In the data rows, 50 means zero.
Some points, each followed by its number:
[71, 47, 43, 59, 42, 52, 40, 97, 64, 29, 28, 41, 67, 31, 6, 46, 57, 48, 37, 42, 43, 55, 43, 74, 78, 49, 40, 56, 68, 32, 49, 0] 0
[37, 51, 85, 2, 32, 9, 24, 0, 46, 50, 57, 0, 79, 21, 38, 61, 21, 50, 24, 54, 25, 77, 35, 95, 40, 7, 70, 13, 65, 84, 44, 43] 1
[37, 45, 64, 45, 72, 44, 57, 14, 40, 62, 61, 58, 57, 23, 34, 68, 43, 58, 37, 72, 40, 40, 65, 70, 57, 60, 46, 58, 43, 60, 52, 40] 2
[35, 36, 70, 65, 54, 30, 38, 47, 66, 88, 39, 51, 58, 35, 51, 41, 79, 72, 49, 59, 37, 29, 65, 48, 33, 56, 34, 49, 46, 70, 62, 67] 3
[43, 40, 33, 41, 78, 57, 71, 53, 64, 36, 88, 37, 0, 65, 70, 7, 44, 51, 60, 6, 90, 34, 69, 57, 44, 72, 21, 30, 80, 49, 41, 99] 4
[62, 25, 40, 66, 35, 65, 60, 79, 55, 42, 36, 94, 63, 40, 43, 60, 71, 59, 38, 35, 79, 55, 35, 47, 94, 43, 49, 74, 60, 25, 68, 8] 5
[54, 56, 64, 38, 29, 56, 41, 26, 58, 63, 66, 37, 64, 53, 62, 30, 66, 47, 51, 84, 36, 43, 65, 64, 64, 37, 47, 53, 46, 30, 62, 73] 6
[25, 54, 99, 40, 54, 54, 28, 54, 50, 48, 35, 29, 45, 44, 64, 57, 66, 60, 48, 52, 24, 30, 66, 48, 39, 45, 59, 57, 45, 23, 50, 71] 7
[71, 73, 0, 88, 64, 53, 64, 85, 47, 81, 38, 51, 72, 43, 29, 36, 41, 42, 74, 51, 84, 34, 29, 19, 39, 45, 51, 76, 24, 65, 25, 27] 8
[62, 59, 42, 46, 24, 60, 29, 68, 46, 45, 44, 82, 51, 64, 20, 59, 49, 66, 38, 54, 43, 56, 52, 30, 73, 47, 58, 82, 46, 13, 69, 9] 9
[73, 44, 58, 37, 22, 55, 38, 60, 59, 30, 38, 49, 65, 33, 45, 67, 15, 56, 44, 39, 52, 49, 50, 80, 66, 26, 52, 26, 56, 50, 76, 42] 10
[32, 53, 46, 32, 37, 37, 78, 38, 45, 44, 65, 56, 40, 42, 41, 55, 24, 28, 61, 49, 50, 49, 42, 27, 60, 67, 65, 61, 48, 63, 32, 46] 11
[14, 35, 48, 66, 76, 54, 43, 34, 31, 66, 37, 31, 64, 54, 85, 60, 54, 83, 39, 70, 42, 73, 57, 36, 33, 28, 50, 47, 50, 63, 50, 72] 12
[44, 59, 62, 66, 24, 48, 43, 44, 42, 59, 50, 72, 66, 51, 28, 48, 51, 65, 48, 52, 46, 74, 43, 67, 73, 56, 33, 74, 47, 47, 55, 26] 13
[25, 38, 62, 44, 58, 66, 23, 46, 70, 44, 24, 47, 58, 52, 57, 67, 68, 48, 56, 51, 51, 75, 63, 49, 41, 29, 39, 61, 59, 44, 54, 41] 14
[11, 71, 47, 73, 72, 41, 44, 42, 43, 61, 51, 43, 76, 70, 51, 54, 64, 37, 67, 79, 52, 40, 35, 74, 25, 64, 50, 85, 26, 76, 11, 54] 15
[50, 48, 57, 39, 58, 43, 42, 25, 46, 58, 49, 55, 82, 30, 42, 45, 49, 47, 61, 68, 27, 49, 46, 28, 18, 36, 54, 55, 52, 57, 70, 79] 16
[44, 97, 52, 45, 66, 57, 44, 35, 15, 29, 52, 57, 47, 69, 56, 43, 77, 54, 44, 43, 31, 66, 60, 50, 71, 60, 69, 53, 71, 39, 29, 55] 17
[38, 75, 59, 55, 66, 33, 60, 44, 20, 23, 44, 85, 7, 50, 32, 64, 21, 50, 50, 42, 38, 90, 48, 37, 43, 41, 99, 37, 54, 58, 32, 53] 18
[78, 48, 29, 55, 45, 48, 64, 95, 62, 68, 62, 61, 48, 59, 51, 47, 59, 57, 57, 55, 69, 35, 59, 33, 55, 46, 44, 39, 48, 35, 69, 65] 19
[61, 58, 45, 43, 53, 53, 29, 39, 46, 86, 29, 50, 35, 77, 68, 41, 47, 42, 20, 32, 50, 39, 58, 31, 37, 57, 38, 28, 43, 52, 42, 60] 20
[68, 49, 34, 76, 26, 78, 81, 96, 38, 74, 35, 89, 54, 58, 26, 57, 11, 49, 36, 39, 96, 21, 38, 17, 64, 66, 70, 54, 0, 48, 31, 28] 21
[56, 50, 80, 58, 61, 41, 64, 67, 44, 52, 46, 52, 55, 70, 60, 70, 63, 56, 41, 62, 28, 58, 53, 75, 48, 44, 61, 55, 54, 53, 45, 40] 22
Which three points above are nearest to each new point, looking only along the 6 directions in which the numbered points spread most? Their numbers follow each, nearest first.
[84, 15, 80, 12, 21, 49, 11, 99, 94, 54, 76, 7, 25, 28, 84, 47, 65, 43, 49, 71, 55, 54, 65, 54, 8, 48, 20, 31, 69, 8, 99, 78] ~ 6 3 7
[62, 36, 56, 69, 77, 48, 26, 45, 48, 93, 59, 48, 79, 34, 57, 33, 26, 54, 34, 13, 30, 35, 25, 74, 8, 49, 35, 10, 24, 96, 67, 66] ~ 16 3 20
[59, 65, 0, 42, 86, 56, 46, 47, 60, 53, 78, 35, 13, 75, 60, 51, 51, 17, 63, 40, 60, 42, 47, 42, 35, 59, 56, 63, 61, 34, 30, 65] ~ 11 20 4
[41, 57, 64, 46, 57, 47, 68, 23, 59, 16, 34, 40, 40, 52, 55, 60, 42, 47, 45, 59, 40, 45, 67, 41, 72, 45, 72, 45, 75, 63, 32, 49] ~ 22 2 17
[51, 67, 23, 84, 26, 43, 53, 77, 36, 26, 34, 55, 47, 70, 36, 47, 82, 51, 55, 39, 52, 60, 42, 35, 95, 72, 43, 50, 42, 37, 47, 20] ~ 5 9 13
[52, 41, 49, 46, 58, 52, 47, 37, 49, 34, 53, 57, 58, 32, 47, 53, 53, 56, 52, 42, 38, 58, 40, 28, 54, 49, 69, 48, 55, 61, 66, 38] ~ 22 2 14
[38, 39, 60, 40, 46, 21, 43, 67, 64, 44, 56, 51, 55, 50, 69, 47, 61, 74, 54, 81, 38, 20, 45, 51, 36, 53, 44, 57, 57, 43, 59, 48] ~ 6 14 3
[60, 48, 42, 49, 39, 66, 58, 60, 50, 46, 60, 63, 34, 43, 53, 31, 47, 34, 52, 57, 27, 48, 43, 41, 29, 34, 59, 67, 33, 44, 45, 83] ~ 20 22 11
[31, 71, 38, 94, 77, 65, 54, 39, 27, 66, 59, 39, 74, 61, 51, 50, 49, 52, 84, 33, 41, 48, 36, 53, 59, 48, 81, 35, 62, 71, 40, 51] ~ 11 2 22
